One turning vector, and how many ticks it has turned
The counts run from 0 to 156.
1.1,22.2,15.3,-25.0,-24.0,-5.3,2.2,14.8,-24.6,12.2,-22.0,-4.1,2.3,-21.0,-25.2,-8.9,-6.8,-9.9,-16.8,18.8,15.9,-1.4,-18.0,-23.7,3.0,21.3,-8.8,-2.2,-12.2,-0.1,38.5,17.9,-7.7,10.4,-10.2,18.0,7.4,3.6,-23.6,48.6,15.7,-23.1,30.5,23.2,-19.9,18.2,22.5,-30.2,-24.4,-1.6,1.1,26.2,1.3,14.6,-18.1,-32.1,5.3 => 71
-18.3,-5.4,-7.5,24.7,-1.6,-14.3,0.6,21.9,-10.9,44.1,-8.2,-2.3,16.5,19.9,-6.1,2.3,5.3,30.2,-36.6,0.4,9.1,18.1,28.4,-25.0,24.5,17.2,-24.4,-17.4,-26.3,33.9,-16.6,26.6,-2.3,3.5,46.1,-21.5,32.4,-15.3,-21.1,31.5,-10.1,-18.7,-3.1,-10.5,0.7,4.5,-14.2,17.6,24.2,6.3,13.3,-15.9,-31.6,6.8,-7.2,-11.1,15.7 => 26
15.7,25.1,-2.0,-9.3,3.7,3.0,1.1,-28.2,15.1,15.8,-15.1,0.7,1.6,-6.8,18.0,-12.1,3.8,22.8,45.4,-6.4,35.0,-12.5,6.7,-37.6,-32.4,18.2,-22.5,-25.7,-15.2,30.7,-23.6,10.6,22.9,-16.4,7.7,-17.5,-22.1,2.4,7.6,46.6,-11.1,-4.3,-12.6,-2.7,25.4,-3.4,-9.2,2.7,-0.6,-2.7,24.6,31.9,3.5,-6.5,-23.5,8.5,3.2 => 46
-22.6,8.0,27.0,-6.9,-42.9,-19.6,10.9,3.3,-16.1,16.7,-10.7,-6.0,-14.4,-3.5,-15.1,1.1,23.5,-2.9,-4.4,24.2,11.0,-6.5,-0.2,-25.4,44.8,4.5,16.4,-0.3,-19.3,-2.3,3.2,22.4,-9.1,-0.8,-3.8,9.5,43.8,1.5,0.0,58.4,-0.1,-6.4,-4.3,5.3,-33.1,10.1,-3.4,12.0,24.3,-5.4,8.5,30.7,-7.7,-0.5,-28.3,-6.0,21.5 => 106
-14.6,-15.6,4.0,12.3,-35.0,5.5,11.4,-28.3,1.2,34.9,-34.9,-3.8,-18.0,8.9,0.7,19.0,-23.9,9.3,-22.4,13.9,21.2,8.5,-14.2,-21.7,1.8,0.4,16.8,34.3,-41.7,19.6,17.1,21.4,8.0,0.9,20.9,-28.6,40.2,1.3,-6.6,37.0,6.1,-8.4,-1.3,12.7,-16.1,3.0,24.8,7.4,48.9,-20.6,-7.2,5.0,-4.3,4.7,-25.7,-3.3,3.3 => 118
-14.7,-4.3,2.5,-9.6,-11.2,-42.6,36.7,-18.9,8.9,16.6,-20.1,16.8,-5.4,-2.0,2.4,-6.3,19.8,-3.6,-16.6,2.4,-0.3,-0.9,1.6,-1.5,13.3,28.1,-19.6,32.5,-18.2,10.6,24.0,5.8,4.7,-3.8,4.6,5.1,14.1,2.1,-17.5,38.5,-18.3,-2.1,13.2,50.3,-38.6,-0.7,29.4,-17.4,10.8,-34.7,-6.4,-4.8,16.5,-7.4,-30.9,19.7,15.4 => 1
37.8,12.0,-17.1,-7.7,6.8,-2.6,8.8,-40.0,14.3,16.3,-43.0,17.2,-7.2,-12.2,-8.2,7.7,-14.0,9.1,17.8,-0.4,20.3,14.0,20.8,-31.6,7.9,23.6,-23.5,19.9,3.7,21.2,7.1,13.2,28.0,-4.2,-21.4,4.4,-28.4,-2.2,-26.2,42.6,14.7,14.1,14.4,16.8,8.7,2.9,32.9,-10.3,-5.4,10.1,17.6,33.4,19.5,-37.7,-8.5,12.4,-12.2 => 81
-13.5,16.9,22.9,14.9,-5.7,-12.7,-13.8,-12.0,-5.9,26.0,-23.1,7.9,17.4,9.7,-22.2,6.8,17.0,-15.0,12.7,4.6,-15.2,-19.2,23.6,-37.6,-25.0,20.1,-41.1,-23.6,-9.3,5.0,-36.0,9.0,32.3,2.7,-3.9,11.1,4.2,-1.5,-4.1,27.9,-44.7,-9.6,13.1,14.0,29.9,12.5,-14.5,20.5,-20.6,-24.7,22.2,15.2,-25.3,5.2,-22.2,18.5,-14.8 => 139
-0.3,23.9,-5.2,20.9,-2.5,-12.2,-6.1,-4.0,-7.2,24.1,-18.4,29.7,4.7,5.2,-16.9,-0.9,32.6,10.9,4.1,13.2,-11.2,-1.7,40.5,-48.2,22.4,-10.5,-24.8,-10.9,-21.3,-8.2,-46.6,9.4,16.9,-10.9,-2.4,-2.6,2.5,-3.2,-2.6,34.9,-44.7,13.5,11.0,-14.4,-0.8,9.0,-3.9,14.7,1.8,-11.0,29.7,15.4,2.0,-25.6,-3.1,21.4,-13.4 => 10
-19.1,-8.7,-28.3,16.0,0.1,-38.0,16.2,-25.7,-36.2,20.7,-26.4,39.7,13.0,26.3,-7.1,-7.7,3.3,-7.6,-33.4,2.0,-8.0,0.0,20.4,-9.3,14.7,-6.3,-32.8,23.7,-28.9,3.6,6.5,19.5,12.2,-8.3,-4.4,11.4,31.6,0.6,-21.4,26.3,-31.9,14.4,3.9,33.9,-14.9,12.1,22.6,-15.7,14.1,-8.1,4.5,-12.5,16.0,-15.4,-4.8,15.5,-13.1 => 3
9.6,9.6,3.9,4.9,16.5,33.3,-8.2,-23.9,-26.8,0.2,-32.3,22.1,17.5,2.3,19.7,9.4,-33.0,12.2,19.9,-17.1,31.4,7.1,5.8,-22.6,-33.4,2.0,-25.2,-20.1,-12.5,31.1,-19.6,13.7,32.5,-16.2,13.1,-4.6,-9.1,-22.0,6.8,25.7,-29.2,-2.0,15.5,-7.8,15.4,-5.5,13.7,-2.1,-13.9,-14.6,-9.9,41.3,18.9,15.1,-5.5,-9.0,-1.7 => 51
6.6,-15.8,-27.1,15.5,-2.8,-17.5,-3.9,-16.6,-46.0,22.6,-25.1,26.8,-15.2,23.4,3.2,13.4,-3.5,19.8,0.7,-2.7,28.9,11.2,8.5,-10.0,-0.6,-14.1,3.3,23.5,-62.9,9.9,-16.5,-12.7,-6.6,11.9,24.0,-0.7,20.8,-11.0,7.0,32.6,-12.8,15.8,-16.3,7.6,-2.0,20.7,2.8,7.4,32.2,21.3,-5.2,-10.5,23.7,-19.9,-12.8,-4.8,21.5 => 114
-34.3,4.4,-4.0,6.4,-36.3,-23.6,1.0,17.9,-30.1,24.8,-6.4,6.8,-12.3,11.2,-14.6,-11.4,30.9,7.9,-10.5,20.6,15.7,-9.7,4.2,-14.1,42.8,-16.9,6.8,4.5,-45.0,-5.2,-12.7,21.0,-9.4,2.4,6.9,12.7,48.8,2.5,1.9,53.0,-0.4,-15.4,-7.5,-10.1,-31.8,19.8,-6.2,9.4,25.8,7.2,6.7,14.4,-9.0,8.3,-26.8,-15.2,15.9 => 107
7.6,7.4,16.0,-3.9,-16.2,-15.6,23.2,-21.3,-33.0,14.2,-31.9,13.6,6.2,17.9,-25.6,28.5,14.9,-23.2,10.8,4.4,-0.5,-1.9,29.0,-30.7,39.2,1.7,-0.2,-12.5,-5.6,2.3,-31.9,19.9,14.9,-4.1,-5.9,36.6,39.5,11.2,1.2,42.1,-30.7,-0.2,4.6,14.0,14.1,12.2,2.9,14.5,5.1,-12.4,12.0,39.9,-5.5,-12.5,-11.0,3.8,4.0 => 104
-29.1,-13.1,-18.7,4.3,-13.4,-39.3,20.5,-16.2,-20.0,12.8,-27.3,19.1,5.0,15.0,-13.3,-15.8,12.7,-4.1,-34.6,5.6,-4.7,-4.7,6.5,6.1,6.7,10.2,-35.6,32.2,-30.7,6.3,16.5,10.2,-4.7,-4.2,1.0,7.6,31.7,-1.3,-20.9,34.9,-8.1,-3.6,4.4,36.0,-29.4,16.1,32.2,-27.2,14.5,-18.1,-0.8,-6.4,12.7,-10.6,-15.8,8.0,-4.4 => 2
-19.1,5.3,-1.8,-4.8,-21.1,-10.1,-2.6,24.6,21.6,41.6,-19.7,-18.0,8.2,11.8,14.9,-2.8,10.3,26.3,3.0,15.1,10.7,4.6,5.8,-26.8,0.6,14.5,-3.9,5.9,-39.5,-2.4,10.3,20.0,2.8,-16.3,33.3,-17.1,35.9,8.0,-10.0,40.0,-7.4,-27.5,7.0,-19.9,-16.0,0.6,16.4,24.7,32.1,-46.9,-0.1,-14.8,-12.7,4.6,-31.6,5.8,17.4 => 124
-38.8,-4.0,-18.9,20.9,-28.5,-27.9,-5.4,5.7,-14.7,35.4,-15.9,22.5,0.8,5.9,-8.1,-21.1,25.1,16.8,-31.6,18.9,-20.9,-6.1,19.2,-37.2,14.5,-18.1,-30.0,12.2,-33.6,-9.9,-7.5,27.8,0.6,-6.9,-2.3,-11.2,20.6,0.6,-15.1,36.8,-19.9,-5.7,2.5,2.9,-30.3,0.1,-0.2,4.4,11.8,-22.5,14.5,-1.5,-9.8,5.1,-10.2,7.4,-11.2 => 8
-44.5,-10.2,-8.5,13.9,-14.8,-16.9,-11.5,-1.1,-30.6,31.9,-29.5,14.2,21.4,26.7,-8.6,-15.1,11.5,-15.2,-22.7,2.4,-7.3,-15.4,8.7,-16.4,-19.9,-4.3,-52.9,-9.6,-32.4,21.0,-10.2,18.5,16.5,8.7,17.1,7.9,41.9,-8.1,-19.4,29.0,-32.4,-27.8,-2.1,24.3,7.2,14.4,-15.7,7.3,-1.1,-20.5,2.2,-22.2,-24.7,22.0,-13.4,4.0,6.0 => 137
3.5,-6.0,-31.7,36.4,-5.5,16.3,-31.4,14.6,-16.0,28.0,-13.6,16.8,10.8,7.9,-20.3,10.5,-16.6,-1.7,-37.6,-13.8,6.9,31.5,18.1,-42.3,-17.8,18.9,-35.8,4.9,-25.0,27.8,-15.3,19.2,14.5,3.7,20.7,-8.1,-0.3,-3.8,-26.1,10.6,9.4,-17.8,16.3,5.2,22.7,14.9,-3.8,4.6,-10.2,12.0,5.7,-9.8,-35.0,10.0,-6.0,-27.1,-6.3 => 155
-0.9,10.0,-51.0,9.3,-17.4,-12.3,-18.5,11.8,-19.2,21.2,-23.4,17.0,-13.8,-14.0,-7.9,-30.2,1.6,23.2,-13.2,0.8,25.5,20.5,2.6,-24.8,9.5,20.0,-28.6,20.0,-23.8,6.1,26.2,10.9,-8.6,6.5,-3.0,-1.9,-12.8,2.4,-17.6,52.5,26.6,-9.5,3.6,16.1,-11.0,13.1,14.0,-23.7,-11.3,20.2,12.4,-9.3,2.2,-17.6,-18.0,-10.5,4.6 => 78
15.0,26.2,-7.3,19.6,12.1,24.6,-17.0,16.1,-16.7,-0.4,-18.1,4.6,6.7,21.7,-4.0,22.3,-16.8,-6.8,28.1,-21.6,18.9,18.5,23.5,-44.1,-17.0,27.7,-30.4,-22.8,11.5,23.5,-14.9,5.0,31.5,2.6,14.0,11.4,1.2,-13.5,-0.4,32.4,-15.2,-18.4,31.5,-6.2,30.6,11.4,-3.3,0.2,-33.7,-24.0,3.8,12.9,-20.5,24.9,-15.1,2.4,-9.1 => 57
-35.5,-5.9,-8.9,5.3,18.3,-32.4,-1.6,6.3,-21.2,33.0,-25.5,17.2,19.2,20.9,21.3,-8.4,2.1,14.7,-8.1,-18.1,15.0,-1.2,5.9,8.1,-24.7,0.0,-46.1,1.1,-31.0,9.7,-0.7,1.3,15.2,-4.6,40.0,5.1,26.9,-28.2,-14.2,25.3,-29.9,-9.2,-4.7,9.2,-6.4,11.0,15.8,-2.5,20.0,-33.7,-10.5,-28.5,19.7,12.4,-20.3,4.3,26.1 => 131
38.3,17.9,18.2,-26.8,10.9,-11.0,14.0,-17.6,-40.1,1.4,-29.6,8.4,26.8,-4.6,-19.6,-1.8,-21.9,-21.5,0.9,-2.5,9.2,4.2,13.9,-22.4,-7.7,24.5,-11.1,-20.1,-0.1,11.3,4.1,30.3,12.4,9.1,-12.9,30.3,0.8,-4.5,-20.3,27.4,-21.1,-6.3,29.6,16.8,13.4,26.5,26.6,-10.3,-29.6,7.7,11.2,40.7,9.4,5.7,-17.1,-12.8,3.5 => 69
0.0,28.6,19.9,-25.5,18.1,-27.3,24.8,-16.6,5.2,20.1,-36.2,-16.3,14.9,-15.0,-17.1,-12.6,2.3,16.3,-13.4,-27.0,15.0,-0.8,-6.5,-1.0,-8.7,35.0,-0.1,-8.1,16.0,21.7,24.0,-3.7,1.3,-1.5,13.1,24.6,10.7,-11.1,-17.1,47.5,16.3,-31.0,21.4,18.3,-22.0,5.8,15.8,-5.3,-18.1,15.1,8.1,19.1,5.7,24.1,-27.1,-24.6,13.1 => 65
-21.7,-13.4,-12.2,3.8,30.2,-22.4,-1.6,-12.1,-34.0,28.3,-40.2,25.4,25.3,18.8,6.1,4.8,3.4,-5.3,7.9,-17.6,7.7,3.0,25.7,1.5,-32.1,8.2,-44.5,-13.0,-25.9,15.4,-18.6,2.1,27.4,-1.8,24.1,17.6,19.9,-22.4,-9.9,11.1,-50.8,-1.8,-3.6,11.4,11.0,7.6,5.9,1.6,16.9,-30.4,2.4,-21.7,19.8,5.8,-16.1,11.8,22.2 => 132
0.6,9.1,43.5,13.8,3.2,9.6,9.7,-12.3,11.3,23.1,-22.0,-9.9,-1.5,10.7,-10.9,42.5,2.7,-4.6,-7.3,8.7,-2.9,13.7,17.5,-40.1,9.3,38.8,-0.2,-8.1,-1.0,25.9,-38.8,22.5,29.2,-5.7,6.4,-18.8,26.7,-8.8,-10.5,28.3,-17.8,1.1,15.6,-0.5,12.2,-11.3,-12.1,22.2,14.6,-19.3,5.6,15.6,-42.1,5.7,-20.1,14.2,7.2 => 23
-2.4,5.8,-23.0,-6.1,-17.2,1.5,7.4,-28.3,10.2,22.1,-37.9,10.4,-2.5,-9.0,1.0,-17.6,-14.8,24.2,-14.3,-1.6,14.0,5.4,-0.9,-6.7,19.0,16.8,-12.1,34.0,-12.9,20.1,34.6,26.6,10.4,-21.1,-14.3,-6.2,4.3,-5.2,-21.3,56.7,30.4,-6.8,9.5,14.5,-38.8,-8.3,40.1,-18.8,5.0,3.1,8.4,24.3,10.8,-20.0,-18.8,-3.1,0.8 => 83
11.6,27.4,-24.0,-7.1,-18.9,-12.6,-7.2,2.3,4.4,23.4,-17.1,-4.3,-25.8,-32.0,-12.2,-17.9,21.3,13.7,1.4,12.1,25.8,10.7,-9.6,-35.2,8.8,34.2,-11.3,17.2,-17.3,4.8,31.7,10.0,-7.1,14.6,-8.0,-4.5,-14.1,10.9,-18.7,64.6,39.8,-18.9,9.0,21.6,-18.3,17.1,9.6,-26.2,-17.4,6.5,6.5,10.2,4.4,-18.4,-26.8,-4.4,4.0 => 77
0.4,22.2,-48.8,18.7,0.7,10.2,-9.1,36.0,-29.8,-0.2,-10.7,31.0,13.7,10.8,1.2,7.2,-0.1,16.9,11.3,-12.1,3.6,27.1,51.0,-33.7,52.9,4.7,-37.7,14.6,-1.0,4.2,-13.2,21.8,17.6,-7.9,4.5,16.2,20.9,-6.8,-24.3,19.0,-5.7,0.6,9.5,-20.6,-8.7,-2.1,24.5,14.4,-4.1,-20.0,-4.8,-1.4,-0.4,-15.5,-8.3,-2.6,1.3 => 91
-28.7,2.8,-23.1,7.8,-28.8,-9.8,-11.6,-2.9,-8.5,29.5,-12.1,3.4,-4.9,3.1,9.2,-42.2,10.5,23.5,8.5,4.9,27.9,-7.7,1.3,-30.3,-21.5,5.3,-39.8,-10.4,-43.8,19.3,9.3,16.5,5.4,-2.5,33.5,-24.6,4.1,9.0,2.5,44.9,3.8,-25.6,-22.6,7.2,5.3,1.3,-22.4,-8.5,11.6,0.8,15.3,-8.5,-14.2,9.8,-22.5,-1.9,3.1 => 43
7.7,2.6,16.0,-0.1,-22.1,0.4,2.5,-17.5,-7.9,5.4,-4.4,3.2,5.6,1.7,9.2,5.5,6.9,-21.3,22.7,22.5,22.7,-5.3,18.3,-46.3,-28.9,34.2,-34.7,-27.4,-26.1,28.1,-19.7,25.6,30.4,-1.3,-4.2,-12.3,-0.4,21.6,-2.4,31.4,-27.9,-3.5,-2.6,24.8,35.0,6.0,-12.5,-4.4,-4.7,-20.0,17.4,23.9,-19.5,-0.3,-20.6,13.8,3.6 => 40
27.8,35.8,-2.2,-5.5,-19.0,-12.8,-4.7,8.1,8.2,14.6,-21.2,2.9,-23.1,-24.3,-17.1,2.1,14.5,-1.6,17.6,23.2,28.2,6.8,1.4,-45.8,9.3,40.5,-10.1,4.8,-7.2,3.2,20.8,9.2,1.5,14.2,-23.9,0.1,-18.7,17.8,-17.2,61.0,15.5,-2.1,29.6,15.6,2.9,19.8,10.0,-19.4,-18.2,5.9,16.1,31.3,-2.2,-8.8,-30.3,9.2,10.9 => 76
28.4,10.9,-20.3,-7.5,-6.5,17.0,5.1,-16.9,-14.7,8.0,-32.4,33.7,11.3,2.6,-3.2,7.6,-24.9,3.5,6.9,-5.7,-2.5,23.5,30.9,-22.5,26.1,4.5,-23.3,9.7,1.2,9.3,-15.0,39.5,29.3,-25.4,-25.0,8.6,5.6,-9.0,-23.0,27.8,0.9,17.6,27.3,0.0,11.1,8.1,38.8,3.2,-1.7,-10.1,4.5,31.9,11.5,-19.0,10.0,-1.5,-17.0 => 86
-10.8,6.6,-4.3,-22.4,1.0,-25.1,24.5,-3.3,-27.7,15.7,-37.9,-0.3,23.6,-6.0,-16.7,-26.8,-8.3,20.4,-30.0,-26.8,30.1,8.7,-7.2,8.3,-10.3,20.3,-15.3,-7.5,-7.0,13.5,31.1,13.4,-5.3,-2.0,19.3,25.7,13.9,-19.9,-18.3,47.9,16.3,-35.9,20.9,14.0,-21.8,9.6,16.9,-17.7,-13.5,4.0,0.8,13.2,3.4,23.3,-19.1,-35.7,14.1 => 66
26.9,-9.8,19.4,4.8,-4.1,-1.3,13.6,-51.1,-15.2,18.7,-42.6,7.6,-15.4,10.3,0.7,44.9,-13.8,-12.0,22.6,-1.4,23.6,-0.1,0.7,-28.9,-6.4,15.8,23.5,22.1,-33.8,19.6,-21.2,2.9,10.0,7.3,0.2,-12.8,12.4,-1.1,9.2,36.5,-24.7,23.2,9.2,15.3,21.4,11.6,18.1,12.8,34.6,-3.3,2.8,16.6,8.4,-15.4,-22.4,16.4,17.9 => 116
0.5,-5.4,-11.1,15.9,-7.2,-26.2,21.7,-30.9,-19.5,13.4,-22.3,32.7,20.8,24.5,-9.3,5.2,8.4,-15.5,-7.9,15.6,-18.9,0.7,30.6,-31.5,12.6,-1.4,-40.2,8.0,-24.5,-2.9,-18.6,21.6,24.3,-2.9,-19.9,18.4,27.8,9.5,-20.9,25.7,-42.2,16.1,10.7,25.0,8.0,22.0,13.2,0.3,6.6,-18.0,14.7,9.8,12.9,-23.4,-9.9,23.3,-13.3 => 4
14.0,-2.1,3.1,20.4,16.6,21.6,-27.4,-16.0,-37.0,18.8,-24.1,21.3,7.9,3.5,-14.1,18.1,-22.3,-9.0,-18.9,-18.4,22.6,9.0,5.1,-29.6,-38.2,11.0,-19.3,-5.0,-28.8,24.7,-31.9,15.3,25.0,-2.0,1.0,-5.4,-15.3,-28.9,-19.3,6.5,-39.5,5.7,24.3,2.6,17.6,11.3,8.7,-1.2,-11.5,14.7,-4.7,28.1,-1.8,17.9,-4.9,-14.2,6.7 => 150
15.7,26.1,19.8,6.2,-11.4,-16.3,2.0,-9.4,-17.1,18.6,-13.6,5.3,-22.8,-2.0,-6.9,28.3,12.1,0.7,29.1,6.3,23.2,-1.0,14.4,-46.1,28.0,4.8,6.3,-2.1,-39.4,-12.0,-46.7,-3.9,0.2,6.6,1.7,13.8,3.4,0.5,13.1,45.6,-17.1,17.1,-10.6,-9.4,3.3,20.3,5.5,12.9,14.6,9.9,14.6,31.9,13.4,-34.5,-19.3,9.8,23.8 => 110
7.7,9.2,-35.1,14.7,26.0,-19.4,14.4,-0.4,-31.3,7.3,-19.9,30.3,3.8,24.6,1.5,17.6,0.4,1.6,6.4,-33.0,23.8,13.8,37.8,-4.6,45.4,17.6,-41.1,13.7,8.5,10.2,-26.8,-11.6,19.7,-1.5,13.4,32.2,26.9,-14.7,-9.2,28.0,-8.6,8.5,-4.7,23.9,-13.1,5.7,-0.2,8.7,3.6,3.8,0.8,-6.6,9.1,-28.8,2.1,0.3,8.7 => 97
37.4,18.3,-47.2,6.3,12.1,-7.4,-3.2,-22.2,-18.1,19.7,-32.6,30.2,0.6,-11.4,-6.2,-5.0,-10.9,14.8,9.2,-18.3,23.9,22.6,17.6,-32.7,9.6,6.4,-27.8,16.9,-1.9,9.3,-2.9,11.2,15.5,0.8,-17.1,11.4,-27.6,-3.1,-16.2,31.9,6.5,11.7,7.7,13.1,19.7,21.3,21.5,-6.6,-9.8,21.3,22.1,11.8,16.0,-36.5,-10.9,8.0,-12.7 => 80
18.8,15.4,4.6,2.4,27.6,-31.8,29.7,-28.6,-26.1,-2.5,-21.9,21.9,5.7,15.1,-5.6,28.7,5.0,-7.5,19.3,-28.1,9.7,7.4,33.0,-11.2,33.6,20.2,-25.2,5.7,21.1,24.2,-34.7,-8.0,26.6,-3.7,2.9,27.0,27.2,-2.0,-0.3,40.2,-11.4,9.1,-3.3,24.1,-6.6,-4.1,5.9,4.1,16.8,-2.3,-2.3,14.7,9.4,-25.2,-9.5,21.5,11.9 => 98
0.8,27.3,3.7,-8.6,-19.9,22.5,12.0,11.4,11.7,13.2,-29.1,9.6,-6.8,-9.6,-9.2,17.1,-10.3,8.6,6.5,12.9,2.4,15.2,15.2,-29.6,39.7,25.5,-12.5,21.6,7.1,5.8,13.6,40.4,14.3,-20.0,-26.1,-1.4,18.4,-6.1,-19.1,42.7,18.7,3.2,25.1,-9.9,-33.0,-19.3,38.8,-4.0,-8.8,-40.5,2.9,43.6,-5.2,-9.7,-21.3,0.9,-0.8 => 88
1.4,10.4,25.5,-11.2,-24.1,-0.4,7.0,5.5,34.4,31.6,-31.5,-12.5,0.0,5.7,11.7,18.0,3.4,21.5,11.9,19.3,8.4,-1.9,8.9,-35.8,1.8,22.6,5.9,-4.9,-29.7,9.4,-3.5,16.2,20.6,-8.2,22.3,-25.5,25.9,6.9,-10.2,41.4,-2.2,-16.2,14.0,-17.3,0.4,4.2,11.4,31.5,35.0,-38.6,8.7,13.7,-12.7,0.8,-38.7,10.0,8.5 => 123
